Z: several groups of rows, each row roughly a mix of its group's hidden directions
Z (107 x 11)
[[ 15   0   4 -22 -22 -20 -38  37 -18 -18 -30]
 [ 20  32 -12  33   7  -1 -19 -34 -40  12  -5]
 [  5 -19 -15 -25  -6 -63  15 -13  -8   4 -15]
 [-20 -51  39  11  -9  22   7 -12   8  -1  24]
 [-16 -18  10 -18  26   2  27 -12 -42  -5  41]
 [ 12 -28   3  40  11 -29 -27  10  -9 -38  15]
 [  6 -13 -16  25  13   5  54 -32   2  24  14]
 [ 37   3   7  -8 -13 -35 -33  -2 -35 -21 -18]
 [ -8  15   4  12 -12  63  15  25   6  24  -7]
 [-19  23  -8  11  14  53 -11  24  14  16  28]
 [-49  12  36  13 -15   6 -16  12  33  -3  14]
 [ 35  -4  42   5 -17 -41 -18 -25  -6   3  -7]
 [-47  20  15  10 -11  18 -15  29  34  15  13]
 [ 33  -7 -35  15   8   5  30 -33 -38  -5   0]
 [ -1 -28  35  19 -23  42   4  14  25  -7  22]
 [ 12 -38  -6  -2   6  -4  -7 -50 -27 -31 -10]
 [ 19   2  49  26  26  16  -1  13  25 -20  22]
 [-52 -13  -4  16  -5  15  24 -27  30  18  11]
 [ 52  -4 -31  -5  -2 -23   4  -9 -34 -12 -18]
 [-30  -6  36   5   3 -15 -26  31  43  -1   3]
 [ 23  17 -15 -14 -22   4  -4 -34 -54  -1 -15]
 [ 23 -40  -6   5 -22 -39  17 -10  22 -28  12]
 [-31   9 -28  13   1  21  32 -41 -12  26   5]
 [ 21 -35 -26 -18 -41 -20  19  -9   3 -24 -14]
 [-20  30  10  -9 -28  -3 -38  44  10 -11 -11]
 [-14 -13  -9 -29   1   5  46 -21  -8  45  -6]
 [-48  -5  -4 -29  -1 -42  10  -2   7  29  -5]
 [-17  10  45  15 -14 -32 -32  -5  26 -18  -9]
 [ -9 -25  17  16 -12  31  15  11  54  19   0]
 [ -4  36  -6  11   3  54 -33  22   4   4   1]
 [-13  19 -23  21  -7  56 -13  -8  29  15   0]
 [ 18 -21 -45  -2  -6 -38  26 -14 -18 -20 -14]
 [  0 -11  -6 -47   7 -31  42   3 -29  -5  -3]
 [ 22 -24  17   6  17  39  50  17  -8   4   0]
 [-29   6  20  -5   5  49  32   6  -8  33  -2]
 [ -7  50  17   4  21  29 -26  31  -6   9   3]
 [-13 -17 -22 -16  29 -17  52 -22   8  -5  19]
 [ -6  17 -30  42  42 -31 -15  -5  -2   6   1]
 [ -2  43  13 -22   5  -2 -42  16 -36  -8  -7]
 [ 13  21 -37 -17   7 -26   7  28 -35 -29 -11]
 [ 32 -22  -1  22  -9  -8 -38 -26   9 -36 -21]
 [  9 -36  -9  14 -19 -55  -7 -20   4 -10 -19]
 [  2  18  37  14  45  -5 -12  21  -1 -11  37]
 [  4  11 -12 -22   3  64  12  21  15  -8  13]
 [-18 -30 -25  46 -22  27  28  -2  -2  -6   2]
 [ -1   0 -32   0  30 -18  31 -42 -23 -13  18]
 [-19 -36  25  -4   6 -50  -6  -6   5 -23 -23]
 [  7  28  13  13  33  35  -4  47  11  13   8]
 [  9  24  21 -27 -38  35 -14  10 -25  14 -20]
 [-15 -20  25  25 -13  16  -9 -11  53  25  -8]
 [-45 -14   4  -5  -4   4  17  28  49  12   7]
 [-27   9  -1  -7 -38 -12 -22 -29 -34 -14 -29]
 [ 43 -23 -15  16  33   8  29 -31   0   3 -12]
 [  4  22  47  -9  19  -8 -49  10  16   8  -7]
 [  6   1 -30 -25  -8 -47  12 -24 -36  -9   5]
 [-48   8  19  -3  27  11   7  24  30  24  20]
 [-25  24  29  13   8  -6 -25   0  24 -18  46]
 [-17 -26  -9   8 -31  24 -17 -28  32  19 -30]
 [ 50 -11  -8  -4   1 -47  11 -22 -14  -1 -16]
 [ 35 -17  -9 -33 -25 -28  -5  -7 -26 -33 -10]
 [ -7  39 -39  14  37  -7  -6 -30   9  16  -2]
 [-12  32  30  15  21  -3 -28  -9 -41 -10  26]
 [-32  14 -48  24 -16 -10  12  34   6  -7 -14]
 [-34  21 -31 -24   5  24  30 -28 -18  15   4]
 [ 34  15  27 -11  44 -32  -4  19  12 -10  16]
 [-60  -5  -7  38  -1  -8 -23  -9  12   1   3]
 [  7  33  30  20   0  42 -28  19  11  23   6]
 [ 32 -30   8  -8   5 -43  -4  26  31 -18 -11]
 [ 21  13 -28   0 -33  18  -1  25 -35 -34 -13]
 [ 20 -28  23   9  -7 -29  13  13 -17 -40 -32]
 [ -3 -12   7  -4  -1 -23 -19 -35 -43 -40 -15]
 [ 37 -15  31  35   2 -21  21 -28  -8  16  14]
 [-22 -15 -35  -2 -23  52  20   7  -8  15   3]
 [-34  -4  37  17  18 -27 -36  17  24   6  -3]
 [ 24  11 -28  -7   7 -56  -6 -26  -7   1 -23]
 [ 22 -20 -16   4  18  28  -8 -12 -47 -28 -23]
 [-16  -4  19  53 -26  14 -33 -13  14  13 -10]
 [-22  28  16  -1  49   1   2 -10  10  38  19]
 [ 12   3 -25 -12  -7 -56 -15  -4 -30 -25 -13]
 [ 20  -3   5  29   3  47  -7  21  42   4  14]
 [-24 -13 -15 -24  40 -26  35  24  -3  -9  16]
 [ 15  18 -20 -15  10  30   9 -12 -50  22 -26]
 [ -8 -14 -41  27 -15  27 -20  -2  42  -5 -13]
 [ 17 -13 -23 -40   0  24  44  29   3   1  -5]
 [ 20  14 -34  -7  40 -16  33 -29 -13  17   1]
 [-24 -14 -26 -17 -28 -53  -1 -18   5  -8  14]
 [-49   7 -25  -4  28 -37  15 -20   3  10  -1]
 [-33  -6  24  -1  28 -11 -15  15  48  25   1]
 [ 21  24  46 -17   3 -16 -11  18 -42   6   1]
 [-19  49  -6  -1  16   8 -43  25 -18   5  -9]
 [ 32 -11 -57 -13  13  -7  10  -2 -22  -6  23]
 [-18 -38   5   1  39  -6  38  -6  29  13  13]
 [ 47  14 -29 -24 -17  -5   8 -26 -30 -10 -10]
 [-16  49   8   5  -7  39  -2   8   9  30  25]
 [ -4  27 -10  39  -4  55   1  13 -21   4   5]
 [-11  22  47  24  -8  48  -1   9   9   2  -5]
 [ 22   6 -16  27   9  -1  26 -43 -40  12  12]
 [ 41 -31 -33   8  -3  -8 -13 -25  -7 -35   3]
 [-26  17  45  25  15   6 -40  -3   9  22   8]
 [ 54  -8  21   2 -10  35 -14 -19  17  -1 -20]
 [ -7  -8  11  -7 -17  62  25  10  22  11  17]
 [-23  -3   0  37   7  41  18  -5  33  31   6]
 [-47  12   9  40  19 -21 -22   7  16  20   1]
 [ 26  -4  23   2  50 -32 -23 -17  14 -11  10]
 [-11  22  35   3  28  18  20  35  22  26  16]
 [-29 -30  -2   5  11 -28 -12  35  44  -4   1]
 [-14  35  11  12 -19  -2  -5  16  36   2  49]]

which group is each row in? (one row of each group first)
[-15  -1 -34  -4  25 -56 -12  -8  18  -9 -15] => K
[  5 -40  -3  -7 -20 -25   9 -52  22   3  -5] => D
[ -2  -6  18 -23  -4  31  24 -33  26  35  23] => U

[ 11  -1   4 -13  25 -63   8  28  15   0   9] => D
[ 47  31 -32 -12  22   8 -21  -3 -16 -20  -3] => K
[ 13  33 -34  -5   2 -15  12 -43 -28  23   5] => U
[-25  -7  38  23 -13  -7 -43  22  27  -3   0] => K
[ -6  47 -41 -10 -13  18  15  30  14  10 -10] => U
[-52  18  15  -5  29  -8   4   3   4  28  31] => U
[-25 -43   1   5  -1 -28 -31 -19  29 -20 -12] => D
[-28 -19 -10  34  -3  28  28 -22  31  19  15] => K
[ -2   0 -33   4   9 -58   2  -1  25   2 -30] => U
[ 12  42 -24  24 -34  32 -15   2 -18   3 -13] => U
[  3  -9  -1  -3 -37 -50 -33  -6  -4 -20 -21] => U
